Each named move below is a turn or a mirror, shown by a few rows before and after it. Which moves, in which order, take the first row of each later pair to the second? The first pair is answered.
Gofud:
[-0.38 +1.63 +0.01 -0.21 -1.21 +0.73 +1.99 -0.20] => [-0.88 -0.21 -1.17 -0.45 +0.36 -1.49 -1.78 -1.28]
[-0.89 -0.33 +1.76 +0.27 -0.40 +1.09 +0.39 -0.07] => [-1.13 -0.71 +1.56 -0.14 +0.29 +0.07 -1.12 -0.52]
[-0.32 -0.26 -2.31 +2.55 -2.57 -1.54 +1.02 -0.65] => [-0.20 -0.57 -2.27 +2.69 -2.70 -1.93 +0.77 -1.07]
gigil:
[+0.43 +2.28 +1.38 -0.06 +0.26 +4.12 +4.01 +1.82] => [+0.18 -2.03 +1.52 -2.41 +3.43 -1.32 -4.01 -0.63]
[-0.25 +1.45 +1.18 -0.14 -1.84 +1.05 +3.25 -0.16] => [+0.65 -0.87 +0.88 -2.10 +3.01 +1.50 -1.02 -0.07]
[+1.43 -0.56 -0.75 +0.73 -1.45 +0.20 +1.85 +1.14] => [+2.09 -2.19 -0.89 -0.35 +0.63 +0.14 -0.90 +0.93]
Tagit:
[+1.43 -0.83 +0.62 -0.64 +2.73 +0.42 -1.36 -0.44] => [+1.45 -0.47 +1.63 -1.16 +1.66 -0.83 -1.77 -1.00]
[+0.23 -0.47 +0.00 -0.49 +0.66 +0.22 -0.71 -0.08] => [+0.29 -0.76 +0.50 -0.07 +0.13 -0.04 -0.42 -0.29]
[-0.75 +0.54 -3.15 +2.50 -0.23 +2.77 +2.96 +1.26] => [-0.04 -0.46 -3.22 +1.43 +2.22 +3.22 +1.42 +1.55]
[+0.26 -0.70 -1.55 +1.48 -0.27 +0.78 +2.99 +0.25] => [+0.77 -1.12 -1.45 +0.94 +1.08 +1.33 +1.65 +0.20]

Each pair is 2 to 3 moves apart.
[-0.07 +1.78 +0.54 +1.75 -3.01 +1.25 +3.52 +0.48] => [+1.29 -1.89 +2.34 -2.34 +2.85 +0.29 -2.17 +0.29]
gigil then Tagit
[-0.99 +0.05 -0.75 +2.31 -2.86 -0.39 -1.31 -0.48] => [+0.06 +0.53 +0.45 +1.96 -2.00 +2.39 +0.81 +0.88]
gigil then gigil then Gofud
[-1.29 -0.62 -1.89 +1.16 -1.08 -2.48 -1.89 -1.49] => [+0.16 -1.75 -0.37 -0.42 +2.58 -0.57 -3.22 -0.62]
gigil then gigil then Tagit
[-1.01 +1.73 -0.53 +1.34 -2.50 -0.27 +1.61 -0.62] => [+0.91 +0.13 +1.04 -0.89 +1.90 +2.67 -0.04 +0.43]
gigil then Tagit then Gofud
[-1.71 -1.89 +1.18 -2.32 +2.62 -1.42 -2.53 -0.83] => [-2.99 +0.01 -0.54 +0.66 -2.50 -2.86 -0.11 -1.48]
gigil then Gofud then Tagit
[+0.49 -2.58 +2.26 -2.19 -0.33 -1.87 -2.12 -0.82] => [+0.83 -0.63 +1.07 -0.69 +0.56 +3.65 +2.38 +1.58]
Tagit then Tagit then gigil
[+0.93 -2.41 +2.01 -1.82 +2.19 -0.08 -2.46 -0.54] => [+1.58 -1.18 +3.25 -2.13 +1.73 +1.60 +0.06 +0.66]
Tagit then gigil then gigil
[+0.46 +0.00 +1.03 -1.15 +1.69 +1.34 +0.33 -0.05] => [-0.62 -0.71 +0.17 -1.14 +0.83 -1.48 -2.05 -0.89]
gigil then gigil then Gofud
[-1.52 -1.36 -0.23 -2.09 +2.82 +2.07 -1.13 +2.46] => [-1.89 -1.81 +0.22 -2.10 +2.09 +0.05 -2.60 +1.50]
gigil then gigil then gigil
[-1.65 -0.79 -1.79 +0.85 +0.02 -2.95 -3.40 -0.80] => [-1.33 +1.26 -2.90 +2.90 -0.80 +0.93 +1.10 +0.71]
gigil then Gofud then gigil
[+1.13 -0.53 -1.14 +0.27 +1.12 -3.36 -2.67 -1.11] => [+3.05 +0.89 +0.47 -0.94 +2.12 +1.91 +1.38 +1.11]
Gofud then gigil then Gofud
[+0.58 -1.34 +0.74 -0.76 +1.55 -0.89 -1.77 +0.49] => [-0.88 +0.75 -0.23 +1.25 -2.18 -0.37 +1.46 +0.87]
gigil then Tagit
[-0.44 +1.65 +0.15 +1.45 -2.50 +0.69 +1.56 +0.64] => [+0.19 -1.00 +0.39 -0.77 +1.59 -0.33 -3.10 -0.19]
Tagit then gigil then Tagit
[+1.68 -1.54 +0.75 -2.19 +3.63 +0.57 -2.09 -0.17] => [+1.11 -1.49 +0.63 -1.92 +1.96 -2.09 -3.29 -1.51]
gigil then gigil then gigil
[-0.13 +1.34 +0.74 -0.30 +1.47 +4.92 +2.90 +0.41] => [+0.05 -0.19 +0.54 -1.21 +3.73 +4.27 +0.16 -0.28]
gigil then gigil then gigil
[+0.18 +1.27 +2.76 -0.34 -3.78 -1.70 +2.00 -0.02] => [+0.58 +1.14 +3.98 -1.01 -2.41 -0.23 +2.11 +0.26]
gigil then gigil then Gofud
[-0.66 +0.95 +1.90 +0.77 -1.37 +1.09 +2.80 +0.65] => [-0.22 -0.34 +3.55 -1.43 -0.30 -1.59 -0.35 -0.77]
gigil then Tagit then Tagit
[+0.03 +0.66 -2.48 +2.44 -0.27 +2.13 +1.77 +0.80] => [-0.29 -0.34 -3.18 +2.37 +1.20 +1.33 -0.02 +0.14]
Gofud then gigil then gigil
[-0.11 -1.10 -3.41 +3.53 +0.06 +2.99 +1.37 +2.00] => [-1.35 -1.70 -0.61 +2.28 -3.45 -3.27 -1.37 -1.11]
Tagit then Tagit then gigil
